In the rows, zero is written as 100.
One turn sends every row of this set to another row. A few are shown first. Where does it send the rows asked after them?
veza: 65  98  97  97  89  119  90  92  106  117  108  95  134  71
vumo: 69  99  101  122  100  127  114  124  100  90  119  128  143  110
tatu: 79  116  97  125  74  95  127  129  121  85  119  102  80  107
Fut: 71  114  95  119  73  94  112  125  94  73  123  107  85  92
vusid: 107  117  105  91  116  122  113  107  115  65  109  104  86  108
vomim: 64  119  107  99  73  119  106  129  105  127  99  118  108  84
Gafu: 105  113  100  75  117  113  114  111  112  65  110  89  98  98
Figum: 107  117  102  83  122  116  121  103  130  78  100  101  95  109
Foz: 94  105  110  87  109  76  102  99  112  115  120  72  126  88
Tulat: 66  100  97  110  96  118  124  140  103  93  117  121  146  106
Mezi: 72  118  114  133  78  96  121  111  127  92  104  115  83  97
zazep: 89  122  117  76  110  109  117  113  116  73  87  107  98  82
veta: 92  116  109  72  118  109  107  102  105  67  96  100  105  82
tev: 81  122  112  120  87  87  103  123  78  97  104  91  83  119
Zipin: 83  113  96  118  81  135  103  117  111  126  114  124  94  114
Vab: 98  116  118  84  110  116  109  112  111  59  104  91  95  87
bogu: 71  98  111  118  93  120  126  139  118  91  119  105  148  105
Vepak: 74  104  93  105  94  121  109  95  136  136  102  100  125  95
Kati: 97  125  104  84  117  116  121  108  119  80  92  118  89  104
zagag: 106  101  104  101  115  88  94  86  108  112  132  78  116  106
Gimap: 69  107  79  102  105  71  111  90  102  103  93  78  117  104
Pof: 72  107  117  103  67  121  98  137  102  106  119  84  112  78
togi: 89  113  95  80  113  74  108  99  108  130  109  97  121  95
baz: 63  116  112  127  76  95  107  108  101  81  107  118  89  81
puruz: 94  119  112  80  123  113  114  94  123  82  86  112  103  92
Gevuz: 80  99  100  103  109  119  110  130  91  104  126  117  152  113
fop: 76  121  125  124  87  87  97  114  81  97  98  92  88  108
Tavi: 80  102  85  119  108  82  107  81  111  99  102  69  112  116
moge: 102  109  88  94  119  86  100  85  105  125  121  102  113  113
Keni: 75  103  86  108  103  74  111  93  109  98  100  61  117  107
Ladov: 88  98  70  100  92  124  112  111  127  123  126  85  116  114
Tuf: 82  100  106  101  105  114  121  140  109  110  121  107  153  114
Meb: 72  95  115  129  98  128  115  123  114  89  121  113  145  107
nobiv: 82  98  123  111  107  119  115  126  116  110  118  106  156  110
beful: 81  96  117  114  110  123  103  117  100  103  122  115  154  108
zate: 82  124  114  120  86  83  114  128  95  107  97  92  83  124
Zazut: 74  106  79  113  110  80  107  79  103  105  94  86  112  115
vami: 91  104  108  121  74  137  95  125  108  105  134  88  98  108
pamif: 78  124  128  125  87  85  108  119  97  108  91  92  87  113
nosud: 80  93  74  93  87  120  93  109  97  104  133  79  125  90

nobiv goes to -> vumo
Zipin goes to -> Ladov
Where do these go?
tev goes to -> Keni
Fut goes to -> Foz
Kati goes to -> Figum

One turn sends every row of this set to another row. A few are shown first. Where does it send the rows asked after them?
sif: 125  110  63  109  110  113  79  123  108  76  58  73  121  120  93  99  109  97  107  67  118  67  77  85  111  118  86  141  86  119  94  105  95  93  70  109
Guke: 116  104  73  75  66  67  84  124  107  69  52  98  118  117  87  123  104  115  94  57  126  110  97  83  91  62  71  121  47  75  85  78  87  130  98  87
revo: 105  106  84  81  81  87  73  134  95  88  80  103  97  92  59  112  127  116  109  65  132  112  64  101  102  105  93  122  79  87  83  126  109  66  62  92
Guzos: 78  129  83  68  94  110  80  145  127  93  85  112  118  86  67  102  105  94  127  53  103  100  75  80  122  114  89  122  77  115  99  110  120  93  74  108
seli: 91  101  61  68  92  68  63  126  120  88  78  78  107  108  74  122  108  108  98  66  107  109  89  120  90  105  74  145  85  90  109  70  123  78  108  79
Bapa: 95  96  78  92  66  112  51  127  109  84  84  99  112  124  81  112  102  111  103  61  86  86  90  104  85  102  100  144  107  109  119  99  100  95  87  81
Kiz: 111  142  70  115  62  87  95  117  125  69  49  108  78  106  95  127  100  101  123  66  121  90  105  93  88  79  69  99  84  83  71  87  111  111  74  91
Zafe: 87  104  93  72  83  97  74  134  108  76  62  85  134  96  62  134  123  113  114  58  79  76  98  95  104  90  63  113  88  99  113  90  123  88  91  89
keri: 105  162  65  114  89  100  92  127  103  71  45  111  84  111  69  107  100  98  97  71  122  74  90  68  101  109  74  122  96  90  82  91  87  135  86  92
Datov: 124  97  38  61  69  98  71  132  117  78  91  94  110  104  91  97  99  112  102  101  132  91  102  119  91  123  86  116  62  93  138  103  109  125  88  77
fepa: 115  120  72  51  79  102  93  108  131  95  60  52  103  84  67  92  112  112  100  55  128  73  100  99  101  116  75  106  64  98  102  95  144  117  93  86
nomun: 97  122  69  72  87  104  81  131  105  87  84  106  104  104  99  71  129  122  137  57  117  74  77  113  87  86  74  139  73  104  89  108  68  88  95  115
dolos: 87  117  73  71  82  100  93  126  120  67  35  90  136  76  82  105  123  92  97  106  120  69  75  109  115  87  94  122  71  112  106  105  116  84  91  64
dib: 103  142  62  89  90  82  86  132  107  61  42  109  114  120  105  115  81  108  91  84  115  97  95  86  94  119  86  99  87  76  62  96  127  121  98  92
gafik: 102  95  78  77  76  78  95  110  101  100  64  135  121  104  99  105  118  124  75  79  136  74  78  118  102  127  75  109  46  101  115  91  93  140  66  97
liruf: 89  144  95  75  77  104  93  135  105  89  83  105  99  104  88  104  117  133  99  95  148  97  75  131  96  101  108  122  56  73  73  87  105  146  64  95
furad: 80  133  73  75  90  103  119  124  110  94  63  95  88  99  85  116  128  111  112  58  142  75  67  126  111  92  60  135  80  96  74  74  96  166  80  100
Sopak: 85  128  24  91  85  105  81  128  129  85  62  88  112  89  67  85  108  66  96  74  118  89  68  125  117  118  73  136  83  112  107  89  98  93  89  95
zevop: 108  99  72  55  89  84  90  140  79  71  69  127  123  103  76  108  112  100  108  76  110  92  56  96  121  126  75  147  109  118  100  100  117  96  84  101
Nom: 88  130  57  64  78  69  80  138  100  97  56  99  111  96  77  104  98  113  123  80  132  97  114  98  99  72  58  122  65  72  97  79  69  143  109  96
fotuv: 104  142  51  88  69  65  99  127  91  61  58  112  75  95  94  103  74  111  86  89  111  79  89  112  82  98  60  119  95  78  72  94  85  110  82  96
Zol: 91  100  68  82  79  84  99  115  107  101  67  98  109  82  79  105  118  98  104  77  119  41  69  149  97  107  66  129  94  92  85  99  105  169  88  104
noba: 138  109  44  69  62  112  90  135  101  71  59  70  92  88  60  94  125  124  128  69  129  54  82  123  98  107  82  128  68  85  103  118  97  125  86  82
zek: 111  136  77  67  100  99  93  137  75  65  78  109  125  94  69  101  149  100  106  53  114  81  60  112  85  91  89  111  61  98  87  110  94  96  104  82
Gufa: 107  96  51  97  76  87  79  133  105  95  71  101  112  89  86  139  114  111  117  85  119  64  85  157  102  103  83  122  73  89  104  96  110  168  88  94
ralub: 108  105  89  108  76  95  89  107  135  97  65  98  116  84  62  105  107  114  94  57  107  82  84  125  92  116  103  125  50  94  80  78  125  144  61  120
zovik: 69  102  96  84  94  106  94  129  133  93  53  93  120  106  81  115  96  133  96  77  113  98  92  108  106  112  92  133  81  78  70  73  120  150  62  112
gunag: 98  115  64  88  88  93  81  128  88  72  103  97  101  80  75  114  108  101  116  73  112  116  82  119  88  98  97  139  106  136  89  122  118  110  90  98
vas: 150  102  69  77  95  92  104  127  106  82  61  110  121  85  56  88  135  97  102  85  129  94  101  101  90  117  105  107  63  92  114  78  109  119  66  89
nune: 100  137  73  72  54  99  68  142  104  93  51  95  116  116  64  104  77  115  142  58  103  84  108  90  107  94  75  125  74  66  88  75  93  140  89  111
siz: 100  122  62  76  102  79  95  139  87  68  62  75  141  85  97  104  115  105  89  94  109  80  101  115  101  116  84  96  77  124  86  113  113  86  81  97
gepu: 87  98  77  63  62  87  93  105  119  100  47  111  117  111  104  115  101  131  98  58  130  64  77  122  109  138  75  115  46  104  106  96  122  136  83  83
Faka: 114  83  55  42  79  99  102  112  121  108  43  101  111  88  95  56  104  105  100  70  122  67  85  117  97  114  78  120  95  89  97  96  105  114  85  101
rim: 110  137  89  94  70  89  83  124  120  99  74  87  97  85  55  101  118  131  102  73  129  60  80  127  102  124  101  133  36  85  88  85  112  141  67  109
gosi: 124  129  82  93  58  109  79  121  122  79  79  83  104  112  105  99  124  88  123  84  128  61  79  108  108  86  86  120  79  119  102  99  110  78  59  94
daro: 101  108  78  99  78  98  96  126  89  89  69  100  96  112  80  156  110  118  108  75  123  99  90  134  100  103  81  124  96  94  95  65  113  159  57  85
Pas: 90  142  35  96  54  101  85  134  126  59  31  126  96  96  91  111  78  101  99  85  100  92  90  103  111  90  70  127  86  90  90  80  102  128  102  95
pim: 102  144  69  57  94  94  86  122  86  96  74  127  120  89  75  70  126  94  119  76  116  98  73  129  95  105  82  133  87  104  104  65  105  93  107  109
tedo: 109  118  44  90  78  80  85  123  97  94  66  87  98  84  79  102  92  87  122  86  114  86  86  150  97  115  76  117  90  97  104  87  104  62  60  91
migo: 107  149  98  49  56  89  95  117  72  78  51  107  122  115  74  94  82  108  108  60  111  77  93  80  97  101  78  120  80  96  90  75  101  145  97  90
Nege: 105  110  65  49  81  85  77  135  105  87  89  104  101  89  110  126  112  109  107  68  126  101  59  110  126  76  62  129  72  112  105  110  124  82  95  97
Kimav: 113  120  78  85  64  84  82  115  99  78  82  102  104  116  69  93  89  86  93  55  122  102  74  99  70  72  86  123  71  57  71  94  78  136  83  91
genu: 128  86  60  81  77  113  100  126  124  82  81  90  114  78  76  95  106  84  96  60  86  67  102  108  89  90  80  106  92  109  115  96  105  140  65  104
vusup: 72  104  70  65  53  102  96  133  119  80  51  101  93  110  89  140  91  139  86  63  120  88  66  130  113  105  73  131  57  78  95  85  105  133  66  73
Teleg: 96  150  84  79  76  81  88  126  121  70  43  125  102  98  95  101  101  104  94  115  131  76  87  80  107  81  66  108  80  62  84  85  108  112  89  91
Bunof: 89  110  69  71  84  86  85  153  116  101  62  98  91  69  69  107  130  112  130  74  115  82  83  106  123  77  87  160  105  117  91  104  100  95  90  100
Mozim: 82  120  73  67  78  106  115  131  84  79  69  133  114  99  91  102  98  127  84  70  114  94  70  127  104  116  65  112  66  96  89  81  82  149  52  115
Leror: 91  117  73  67  54  78  88  112  85  85  54  107  117  114  73  103  82  86  103  63  113  105  96  111  73  95  95  118  106  82  77  84  104  148  104  69

Zafe goes to -> nomun
daro goes to -> Mozim
Where do these go?
Faka goes to -> fepa
revo goes to -> gunag
Teleg goes to -> Kiz
rim goes to -> Gufa
Nom goes to -> Guke
Sopak goes to -> dolos

One turn sends every row of this set to another row. A few are shown first. Where does it send the rows asked after them?
fune: 81  92  105  105  124  85  87  118  125  111  119  83  107  72  100  103  98  61  71  91  123  78  100  62  130  118  127  68  101  112  99  128
rado: 125  106  92  111  98  109  75  124  131  129  94  96  106  115  93  64  79  93  114  79  123  76  127  106  118  133  109  96  99  118  66  121
Zoma: 79  112  111  74  112  97  128  94  116  108  116  83  108  89  98  79  109  96  87  82  122  114  103  93  125  117  110  55  133  113  92  109
Vuze: 120  117  106  101  103  81  109  107  118  111  92  113  118  108  111  71  75  88  117  102  115  61  116  101  149  131  123  83  96  135  96  126
Musod: 75  108  95  69  111  87  116  80  102  116  123  88  118  102  90  83  119  91  84  77  128  107  112  81  124  107  117  48  129  118  94  114
modat: 64  74  120  105  109  95  73  124  92  86  78  90  123  123  94  98  113  71  84  97  113  87  90  93  91  132  114  85  111  90  101  131
vif: 97  100  119  95  98  95  78  108  123  127  115  110  116  137  131  93  101  122  90  99  147  97  121  97  111  124  112  61  76  100  108  97
manaf: 116  100  94  108  92  110  72  124  132  132  94  102  109  113  85  61  75  87  109  76  125  80  128  103  115  120  110  95  93  106  56  128
Kilum: 82  123  106  98  108  97  104  104  87  110  126  136  114  138  120  71  92  79  80  99  118  94  110  65  131  93  110  114  87  121  98  105
vemas: 74  109  91  107  105  74  93  92  120  121  87  105  142  115  100  100  91  76  96  72  83  96  90  78  85  110  132  98  121  109  84  129
sufed: 110  135  125  91  106  100  86  122  105  127  75  112  117  124  99  79  122  102  101  111  130  98  119  102  155  97  84  50  105  110  101  149
duk: 66  81  105  109  111  85  69  118  79  94  87  113  114  138  121  91  109  66  84  92  105  95  102  57  107  120  115  84  93  97  112  116
muba: 86  109  88  60  94  100  82  80  83  124  126  93  111  114  72  80  125  81  83  84  129  88  112  61  118  94  119  72  112  99  90  135
ret: 87  136  119  106  111  104  69  114  98  123  98  120  115  136  111  87  90  104  102  99  136  90  72  101  91  103  63  56  110  96  87  136
keku: 72  103  114  117  132  93  81  122  112  106  103  87  98  75  95  89  90  62  64  92  108  71  92  75  120  112  128  69  113  115  86  133
sovok: 100  125  122  104  108  109  79  111  101  128  97  116  110  156  126  84  96  112  97  99  137  91  84  113  90  110  75  59  98  106  89  122
dev: 107  113  149  117  106  108  78  127  125  104  76  104  119  129  94  99  105  97  109  102  119  113  119  82  107  89  82  106  115  109  113  135
pur: 91  113  88  75  95  98  79  86  78  124  124  94  110  117  72  74  127  84  88  84  121  82  106  56  118  92  123  73  122  86  92  140
Gigo: 82  119  105  102  114  92  98  110  78  108  122  135  118  143  115  73  92  76  80  91  120  100  110  53  127  97  116  101  92  120  108  103
kefan: 99  130  116  87  108  86  86  135  112  121  95  125  128  124  85  80  119  103  96  110  118  101  113  89  164  104  74  61  103  118  102  144
rig: 114  112  111  101  93  119  64  110  85  110  82  107  105  132  66  62  117  79  96  91  123  82  98  60  113  98  107  105  104  77  104  147
Laler: 79  117  97  93  94  91  78  78  99  126  61  98  107  130  108  100  87  76  111  74  90  78  105  93  93  96  132  77  119  114  78  134
Geba: 96  137  119  81  120  70  112  102  122  113  102  117  109  116  82  109  85  84  77  98  114  67  75  73  137  114  114  50  100  110  113  134
mim: 110  133  119  93  94  103  74  93  105  126  54  98  93  121  107  76  114  97  114  111  130  76  121  93  127  89  109  50  115  112  100  138
Fip: 111  139  116  96  104  108  110  110  97  118  122  130  109  106  104  69  83  100  73  89  136  101  95  92  139  81  108  103  106  128  93  110
vadal: 97  86  109  90  104  75  85  114  128  110  126  94  108  94  109  106  99  90  89  91  140  85  124  64  127  133  131  72  83  96  110  112
resip: 85  68  133  103  108  111  78  123  102  93  82  80  133  113  79  86  107  82  86  97  121  82  95  107  90  125  110  82  122  95  100  128
nad: 114  107  135  116  103  122  66  121  111  104  71  109  111  125  74  83  99  89  105  99  122  107  105  72  102  92  85  108  106  97  109  147
dimik: 99  100  120  91  98  102  84  106  126  129  112  106  113  148  133  91  101  108  93  101  144  94  121  105  104  112  103  55  75  97  99  101
fim: 122  140  117  91  103  109  105  117  99  118  109  124  109  97  106  73  75  87  65  88  135  97  83  109  132  84  98  87  122  121  96  122
Vad: 105  133  123  90  107  67  126  100  122  107  100  122  114  109  92  92  78  88  95  110  114  67  87  82  147  119  115  62  98  122  104  128
Buse: 91  118  94  95  91  91  73  84  102  128  50  97  103  126  104  96  92  80  110  84  98  70  105  93  95  93  130  73  130  113  81  125
gevab: 84  126  98  94  111  99  60  152  125  119  95  99  139  119  72  90  107  71  98  80  135  112  99  75  87  112  99  84  101  93  70  127
mil: 70  100  99  102  110  76  99  97  133  117  86  99  158  107  105  92  94  88  83  80  96  111  87  71  95  116  118  98  120  116  92  128
Zireg: 95  108  91  101  105  108  55  146  125  137  92  101  118  114  73  83  100  80  99  79  136  99  111  83  86  112  97  85  103  91  58  122

Gigo goes to -> Buse
ret goes to -> Zoma
Musod goes to -> Zireg
Where do these go?
sufed goes to -> fune
duk goes to -> mim
kefan goes to -> keku
muba goes to -> manaf

One turn sends every row of this set to another row. A few are shown first. Where does it send the rows asked after them?
Pivo: 83  111  79  96  96  111  114  105  96  125  116  104  119  108  135  93  85  102  111  138  124
Rem: 90  110  74  99  97  103  107  104  100  126  119  120  111  102  134  104  93  96  114  139  125
gug: 115  121  94  87  120  87  130  113  71  111  88  109  95  102  94  86  104  66  92  84  97
safaf: 89  111  92  91  97  81  78  96  89  97  96  103  70  78  91  81  115  126  91  82  71
Biku: 78  113  89  84  108  113  120  83  105  106  121  93  81  111  108  75  69  111  112  81  118
sil: 119  120  95  89  122  88  133  110  78  110  89  113  93  101  91  96  117  69  97  87  103
fep: 91  110  92  92  98  81  79  95  92  99  95  106  68  76  89  88  121  125  93  83  75
gidop: 90  112  94  92  98  83  79  95  92  95  96  101  69  80  92  83  118  128  93  82  72
pezoz: 84  94  130  100  90  104  80  114  85  97  69  84  107  114  101  92  71  86  98  103  89
vesiz: 97  89  135  110  96  108  89  106  109  93  69  97  100  110  89  122  109  95  113  109  106
povi: 83  110  75  95  95  107  111  104  93  130  114  107  118  103  133  95  83  96  108  139  126
lebe: 91  95  130  107  94  112  87  110  103  84  69  83  116  119  108  108  94  105  113  110  96
dafeb: 89  110  90  96  99  84  80  94  82  94  94  105  71  79  96  86  121  122  92  82  66
vazab: 86  108  77  97  98  110  115  102  100  127  115  110  116  104  129  103  94  100  113  140  130
Duzev: 87  110  73  97  96  102  104  106  95  129  119  118  113  102  136  98  86  94  110  138  122
gem: 86  113  75  97  96  104  105  107  96  124  120  112  114  107  140  92  82  98  111  137  119
Tuma: 85  87  121  100  87  93  76  112  80  113  63  99  103  99  90  108  76  72  95  106  97
Tido: 95  88  124  109  95  107  88  107  107  94  65  97  111  107  96  129  111  99  116  115  108
letub: 85  108  91  90  112  115  125  78  117  105  120  102  76  107  100  94  92  115  119  86  129
tekod: 83  88  112  99  86  93  76  113  79  112  59  96  113  99  100  110  75  78  97  111  97
Naret: 92  83  114  104  90  95  81  109  92  111  58  106  108  94  91  130  99  82  105  115  108
pakod: 91  112  78  100  98  107  109  104  104  121  122  115  112  106  136  101  95  103  117  139  124
Zazi: 118  126  102  90  124  97  136  112  82  96  94  100  98  114  101  82  112  81  100  83  96
zabot: 90  109  90  95  99  83  79  93  82  96  94  106  71  78  95  88  122  122  92  83  68
Zuzel: 93  83  124  105  92  96  82  106  95  110  63  107  98  96  83  126  100  78  105  110  109
zala: 90  96  139  107  95  113  88  109  103  85  74  83  106  121  100  101  91  99  110  105  94
vope: 78  101  74  82  104  96  113  80  94  132  111  115  73  87  93  97  73  89  104  87  130
nud: 114  126  97  87  121  92  131  114  73  103  92  101  98  110  100  77  101  72  94  82  92
Dizov: 90  110  91  96  99  85  80  94  83  93  95  104  71  79  96  86  123  124  93  82  67
vupos: 91  109  90  96  99  84  80  93  84  95  94  106  70  77  94  90  124  122  93  82  69
buru: 90  110  91  91  98  80  77  95  89  100  95  105  69  76  89  85  117  124  91  82  73
posa: 91  110  92  96  99  85  80  93  85  93  95  105  70  79  95  89  125  124  93  83  68
Muget: 84  95  123  101  89  104  80  115  86  95  66  82  118  115  110  97  72  92  102  109  89
valog: 84  108  74  96  96  107  113  104  95  132  113  111  116  101  129  102  89  96  110  140  129
zutor: 86  102  82  88  109  105  121  77  111  122  114  115  72  92  91  107  95  101  115  89  136
rizuf: 86  111  80  97  98  112  116  103  101  122  117  106  118  109  133  97  91  104  114  139  126
vun: 74  109  79  80  103  102  113  84  91  123  115  101  79  98  104  76  58  95  102  83  119
gal: 91  110  94  92  98  83  80  94  93  96  96  104  68  78  90  86  122  128  94  83  74
batus: 89  113  78  99  98  108  108  106  102  119  122  111  114  110  139  94  88  103  115  137  120
pup: 121  122  101  92  125  95  136  109  86  100  92  107  95  108  94  93  122  79  102  85  102

fep goes to -> gidop
Duzev goes to -> pakod
lebe goes to -> tekod
Where do these go?
Zazi goes to -> gug
Zuzel goes to -> zala
dafeb goes to -> vupos
vope goes to -> letub
Pivo goes to -> valog

